What is the hidden score of each row? Scores go from 0 to 20, and 10 is about the middle. The score is a weighted sum of the row's numbers plus the product of two more (or one squared), each taken from its middle value.
tensor([10, 29, 49, 16, 34, -7, 11, 21, 2, 11, -45, -5, -32, 3,
        7, 34]) >> 13
tensor([-9, -56, 0, 8, -56, 16, 21, -24, -20, 30, 42, -25, 27, -10,
        24, -46]) >> 8
tensor([-2, -51, -47, 12, -27, -29, 23, 51, -39, -45, 20, 7, 17, -15,
        27, -33]) >> 10
tensor([27, -39, -15, 36, -37, 3, 53, 57, -77, -29, -19, -73, 42, -2,
        8, -9]) >> 15
tensor([26, 29, -30, -60, 32, 21, -4, -7, 28, -3, 0, 92, 21, 21,
        -13, 76]) >> 9
tensor([-19, -28, -13, 14, -56, 38, -21, 25, -57, 17, 13, -8, 7, -53,
        43, -20]) >> 10
tensor([15, -26, -22, 38, -18, -24, 64, 68, -55, -14, -22, -55, 32, -31,
        25, 7]) >> 13
tensor([5, 1, -1, 13, -44, 0, -17, 3, -25, 30, 39, -25, 37, -29,
        -11, -37]) >> 11
tensor([34, -38, -21, 25, -47, 42, 28, 23, -43, -34, -18, -72, 14, 0,
        -19, -3]) >> 7
tensor([22, -51, -41, 37, -51, -9, 4, 55, -34, -61, 21, -10, 27, -19,
        31, -2]) >> 10
tensor([26, 19, 13, 27, 34, 13, 25, 20, 12, 15, -48, -40, -3, -15,
        -4, 36]) >> 8
tensor([-11, -22, -19, -3, 5, -4, -25, -11, 2, -8, -16, 16, -12, 40,
        5, -16]) >> 11
tensor([-43, -11, -3, 7, 23, -6, 34, -31, -4, -5, 9, 16, 6, -6,
        24, 39]) >> 10
tensor([37, -45, -11, 18, 7, 15, 48, -35, 26, -21, -14, -3, 10, 15,
        10, -8]) >> 9
tensor([10, 18, 27, 0, -3, -14, -36, -12, 18, 32, 17, -1, 2, 1,
        -30, 0]) >> 10
tensor([-8, 57, 40, -62, 21, -5, -31, -40, 13, 67, 19, -3, -12, 11,
        -19, -22]) >> 12
tensor([13, -17, 16, 17, 2, -8, 27, 25, -12, 18, -32, -20, 9, 12,
        23, 36]) >> 13
tensor([-50, -29, 22, -29, -13, -12, 37, -71, -20, 36, 53, 13, -4, 4,
        -20, -39]) >> 6
tensor([-16, -50, -9, -7, -61, 53, 12, 40, -65, -25, 16, -3, -16, -40,
        28, -33]) >> 9
tensor([37, 33, 40, -1, 34, -8, 16, 19, 10, 16, -44, -32, -9, -9,
        -5, 33]) >> 12
tensor([33, 41, -38, 6, 70, -44, -39, 22, 95, -39, -41, 23, -11, 12,
        -27, 37]) >> 12
tensor([2, 37, 16, -42, 16, -8, 8, -59, 12, 55, 34, 16, -22, 24,
        -10, -24]) >> 8
tensor([12, 49, 32, 0, 12, -17, -27, -39, 15, 39, 25, 9, 6, -7,
        -20, -17]) >> 11
tensor([20, 19, 0, 43, 21, -21, 5, 46, -35, 13, -48, -51, -21, -4,
        -6, 52]) >> 11
tensor([-1, 25, 19, -22, 26, 22, 11, -6, -5, -7, -21, 17, -12, -18,
        21, 8]) >> 11
tensor([0, -19, -31, 8, -16, 22, -46, 34, -11, -52, -27, -9, -25, 27,
        -12, -7]) >> 9
tensor([-5, -38, -7, 21, -37, -4, 11, 13, -16, 13, 53, 3, 22, -7,
        -13, -29]) >> 3
tensor([10, 56, 35, -52, 26, -15, -29, -46, 17, 37, 10, 20, -19, -14,
        -42, -8]) >> 10
tensor([32, 4, -48, 41, 10, -28, -20, 37, 18, -48, -27, 2, 17, -3,
        44, 15]) >> 15
tensor([-2, 18, -2, 20, -24, -16, 33, 53, -25, -4, -25, -68, -12, -12,
        17, 21]) >> 12
tensor([36, -31, -55, -1, -38, -25, -11, 40, -5, -57, 13, -21, 6, -32,
        40, 3]) >> 15
tensor([0, 11, 21, -30, 22, -43, 12, -55, 13, 55, 41, 5, 1, 18,
        4, -23]) >> 15
tensor([30, 59, 42, -61, 39, -4, -3, -44, 35, 53, 27, 12, -35, -15,
        -42, -15]) >> 7
tensor([-17, -48, -60, 33, -19, 17, -49, 30, -26, -40, 9, -43, -4, -6,
        -30, -19]) >> 4
tensor([-12, -42, -66, 49, -53, 29, -32, 33, -20, -92, -17, -26, 4, 11,
        -22, -57]) >> 14
tensor([6, -17, -14, 6, 29, 12, 28, -21, 16, 11, 6, 16, 5, -17,
        20, 37]) >> 7
tensor([17, -24, -33, -14, 3, -35, 21, -16, 16, -52, 12, 45, 2, 16,
        23, 13]) >> 12
tensor([-43, -29, -26, 2, -25, 11, -7, -9, -4, -26, -4, 10, 18, 10,
        -20, -22]) >> 10
tensor([0, -41, -36, 22, -47, -7, 43, -13, -35, 18, 63, -32, 24, -9,
        -22, -31]) >> 1
tensor([31, 39, -27, 38, 63, -53, -18, 5, 64, -34, -40, 10, -3, 30,
        -24, 54]) >> 11
tensor([-33, -18, -25, -6, -21, 13, -24, -25, -17, -20, -17, -14, 13, 43,
        9, 2]) >> 9
tensor([-34, -19, -18, -5, -11, 18, -23, -9, -9, -26, -3, 17, 4, 24,
        -10, -11]) >> 9
tensor([-19, 35, 18, 10, -15, -10, -29, -23, 15, 45, 26, -14, 18, -17,
        -13, -45]) >> 12
tensor([-25, -23, -21, 4, -1, 1, 48, -9, -4, 19, 43, 47, 26, 7,
        15, 16]) >> 4
tensor([-12, -6, 17, 38, -46, -4, 34, 39, -86, -7, -15, -81, 48, -39,
        0, -3]) >> 16
tensor([-24, -33, -34, -4, -27, 6, 11, -36, -5, -40, -7, 15, 40, 19,
        9, -14]) >> 13
tensor([11, 14, 27, 2, 36, -3, 7, -5, -5, 11, -30, -21, -15, -11,
        8, 27]) >> 10
tensor([14, 13, 27, 25, 67, 12, -25, 2, 39, -21, -19, 51, 18, 5,
        -11, 44]) >> 12
tensor([-14, 27, 16, -17, 26, 14, 18, 16, -1, -2, -25, 42, -31, -27,
        34, 44]) >> 11
tensor([-24, 58, 53, -30, 29, -8, -24, -34, 38, 51, 16, 0, -2, 5,
        -19, -11]) >> 12
tensor([8, 27, -26, -6, 39, -46, -1, 5, 62, -34, -20, 32, -17, -2,
        -26, 55]) >> 11
tensor([41, 35, 20, 13, 60, -10, -3, 17, 53, 4, -44, -29, -17, -37,
        14, 32]) >> 13
tensor([-31, -47, -7, 3, 8, 17, 63, -20, 1, -2, 39, 25, 22, 0,
        15, 17]) >> 5
tensor([-8, -75, -44, 14, -56, 18, -45, 16, -19, -46, -6, 4, -6, 7,
        -21, -33]) >> 8
tensor([5, 20, 30, -30, 56, 18, -1, 7, 17, -22, -20, 28, -34, -37,
        16, 40]) >> 9
tensor([-5, 13, -6, 13, 20, 16, -65, 15, 22, -8, -22, -3, -30, 11,
        -18, 11]) >> 9
tensor([-10, -51, 1, 8, 20, 12, 21, -12, 13, 1, 36, 11, 15, -12,
        12, 29]) >> 7
tensor([34, 33, -18, 15, 53, -50, -31, 21, 63, -55, -37, 32, -17, 31,
        0, 55]) >> 14
tensor([-11, -4, 10, 25, 30, 32, 16, -14, 17, -14, 6, 49, 16, 1,
        14, 34]) >> 11
tensor([-15, -73, -54, 17, -27, 28, -32, 38, -27, -71, -2, -21, 41, 9,
        11, -55]) >> 11
tensor([56, 10, -25, 15, 56, -52, -24, 25, 82, -35, -27, 51, -18, 11,
        -12, 50]) >> 7
tensor([-13, -7, -40, 15, -36, 50, -18, 30, -56, -7, -7, -6, 6, -61,
        12, 29]) >> 6
tensor([-26, 3, 22, -27, -4, -29, 36, -57, 7, 48, 50, 13, 2, 1,
        20, -61]) >> 11
tensor([-11, -7, -30, -11, 8, -2, -13, -18, 21, 8, -14, 7, 10, 3,
        -15, -16]) >> 8
tensor([27, 3, 3, 26, 14, 5, 7, 32, -3, -4, -41, -37, -4, 4,
        2, 37]) >> 10
tensor([-30, -47, -11, 26, -59, -23, 26, 10, -26, 0, 47, -21, -7, -18,
        -9, -65]) >> 5
tensor([-17, 11, 18, 4, 14, 9, -37, 15, 21, -25, -30, 11, -24, 46,
        -17, 27]) >> 12
tensor([2, -34, -19, 36, -61, 21, 32, 51, -80, -31, -1, -67, 16, -29,
        -9, -2]) >> 10
tensor([-23, 23, 4, 12, 28, 21, -4, 28, -9, -10, -35, -1, -42, -33,
        22, 25]) >> 7
tensor([9, -29, -28, -19, 17, -4, 35, 7, 7, -39, 2, 44, 29, 9,
        41, -1]) >> 15
tensor([-9, -39, 28, -39, -10, 0, 45, -28, -18, 18, -8, 19, 4, -36,
        25, -12]) >> 8
tensor([-8, -53, -29, 7, -55, 25, 28, 22, -88, 18, 22, -11, -3, -54,
        10, -9]) >> 5
tensor([6, 41, 16, -37, 9, -12, -24, -19, 0, 31, 17, 9, -10, 17,
        -21, -19]) >> 11
tensor([-36, 9, -18, -7, -20, 12, -20, -22, 1, -3, -15, 19, -17, 45,
        1, -13]) >> 10
tensor([50, 26, 51, -4, 39, -2, 7, -12, 58, 26, -40, -6, 5, -3,
        14, 12]) >> 15
tensor([-11, -38, -44, 13, -15, 7, -69, 25, -11, -43, -22, -8, -7, -1,
        -12, -17]) >> 9
tensor([-5, 29, 64, -33, 18, -19, -3, -58, 11, 68, 31, 0, -12, 10,
        -2, -30]) >> 14
tensor([-29, -18, -15, -7, -47, -6, 17, 29, -24, 10, 49, -12, 5, -35,
        -26, -52]) >> 5
tensor([7, 7, 16, 37, -2, 16, 20, 40, -62, -3, -9, -58, -22, -7,
        -15, 19]) >> 6
tensor([-3, -59, -45, 29, -28, 7, -38, 62, -7, -56, -5, -1, 6, -4,
        -11, -18]) >> 8
tensor([-16, -14, -21, 13, -69, -8, 35, 2, -49, -1, 62, -15, -3, -5,
        4, -51]) >> 5
tensor([17, 16, -50, 5, 51, -47, -34, 25, 32, -31, -26, 14, 11, 19,
        -15, 45]) >> 14
tensor([-24, -26, -1, 4, -48, 6, -4, -40, -21, -32, 13, -8, -3, 27,
        13, -37]) >> 11
tensor([14, 46, 8, -6, 1, -28, -31, -41, 21, 41, 28, 12, -7, 45,
        -12, -1]) >> 9
tensor([24, 22, -55, 27, 13, -61, -15, 6, 57, -45, -24, 20, -31, 3,
        5, 60]) >> 14
tensor([15, 16, 1, -2, 0, 1, -43, 14, 12, -14, -34, 13, 0, 34,
        -7, 15]) >> 15
tensor([-26, -3, 26, 30, -12, 13, 38, 5, -23, 15, -27, -40, -20, 14,
        5, -9]) >> 8
tensor([-7, 18, -10, 0, 1, 11, -10, 17, -24, -5, -21, -20, -27, -55,
        19, -22]) >> 6
tensor([29, 27, -33, 12, 36, -57, -39, 40, 53, -63, -15, 24, -6, -3,
        -2, 29]) >> 12
tensor([18, -14, -29, 26, -42, -16, 15, -19, -20, 31, 40, -35, 19, -6,
        -17, -44]) >> 5
tensor([1, 37, 31, -19, -4, -6, -8, -31, 11, 42, 29, -9, 4, 18,
        -12, -22]) >> 11
tensor([42, 42, -10, -41, 29, 20, -22, -18, 53, -19, -7, 86, 20, 42,
        -9, 47]) >> 15
tensor([51, 31, 17, 10, 42, -14, 3, 5, 62, 14, -70, -17, -16, -3,
        -4, 27]) >> 12
tensor([48, 14, 30, 21, 77, -6, 16, -16, 69, 10, -55, -10, -3, -8,
        -8, 29]) >> 10
tensor([-3, 41, 38, 5, 49, 3, -13, -38, 34, 1, -18, 30, 19, -24,
        1, 66]) >> 13
tensor([3, 9, 21, 5, 7, 12, -28, -28, 5, 35, 15, -18, 16, -13,
        -32, -26]) >> 8
tensor([-1, 44, 32, -35, 43, -18, -39, -43, 19, 39, 13, 0, -7, 37,
        -38, -21]) >> 12
tensor([2, -15, 3, 6, -10, -14, 38, -6, -34, 14, -22, -34, 8, -11,
        25, 20]) >> 11
tensor([16, 19, -31, -26, -22, 15, -25, 15, -9, -60, -18, 47, 21, 20,
        -2, 40]) >> 19
tensor([7, 3, -1, -7, 37, 29, -5, 48, -32, 15, -26, -13, -11, -31,
        30, 26]) >> 8
tensor([-43, -31, -34, 35, -44, -10, 40, 1, -34, 34, 72, -31, 21, -24,
        7, -57]) >> 2
tensor([22, 18, -17, 26, -16, 10, -71, 26, 27, -18, -24, 4, -28, 23,
        -26, 21]) >> 8
tensor([11, 44, 71, -49, 43, -17, -15, -46, 23, 44, 37, 19, -2, 0,
        -29, -3]) >> 13
tensor([-1, -41, -19, 32, -50, 8, 42, 53, -40, 3, 22, -63, 18, -8,
        12, -5]) >> 6
tensor([-5, 35, 32, -23, 1, -13, 1, -4, -15, 48, 21, -10, 3, 4,
        -7, -18]) >> 11
tensor([24, -11, -13, -17, 22, -8, 53, -20, 43, -19, -30, -1, 3, 7,
        1, -14]) >> 10
tensor([29, -23, -17, -16, -7, -30, 60, 4, 21, -52, -12, 46, 25, -4,
        31, 24]) >> 17
tensor([-25, 6, 24, -39, -18, -13, 61, -54, 14, 21, 40, 2, -10, 8,
        1, -43]) >> 9
tensor([-27, 51, 55, -29, 46, -5, 4, 12, 22, -2, -37, 24, -31, -28,
        14, 40]) >> 13
tensor([8, 37, 37, -54, 36, -21, -14, -58, 18, 29, 14, 4, -14, 2,
        -13, -23]) >> 13
tensor([-27, -3, 42, -19, -4, -9, 12, -58, 17, 49, 37, 39, 8, 6,
        10, -14]) >> 12
tensor([-9, -34, -30, 58, -14, 20, 4, 17, -24, -30, 24, 1, -1, -35,
        1, 12]) >> 4
tensor([-1, 23, 51, -34, 19, -17, 3, -56, 21, 42, 52, 17, -9, 37,
        -21, -16]) >> 9
tensor([-31, 8, -17, 11, 1, 12, -12, 23, -8, 3, -12, -2, -12, -34,
        25, 22]) >> 9
tensor([0, 12, 30, -8, 60, 2, -27, -24, 35, 42, -13, 23, 12, -17,
        -6, 65]) >> 13
tensor([22, 45, 59, -46, 19, -19, -11, -60, 24, 57, 22, 30, -15, 21,
        -11, -2]) >> 13
tensor([-38, -36, -52, 19, -26, 5, 11, 21, -24, -28, 28, 15, 17, -28,
        4, 32]) >> 5
tensor([-2, 23, 22, -20, -2, 4, -16, -25, 5, 22, 18, -11, -1, 22,
        -39, -35]) >> 9
tensor([14, 13, -11, -13, -18, 31, -35, 5, 25, 7, -18, 0, -17, 36,
        -16, 15]) >> 8
tensor([12, -5, 9, 32, 8, 36, -63, 23, 13, -7, -29, -16, -37, 10,
        -33, 13]) >> 6
tensor([37, 28, 28, 43, 57, 5, 0, -12, 66, 8, -73, -19, -19, -20,
        -10, 26]) >> 8
tensor([-13, 32, 5, -10, -20, -3, -25, -8, -4, 23, 36, -20, 11, 3,
        -25, -31]) >> 9
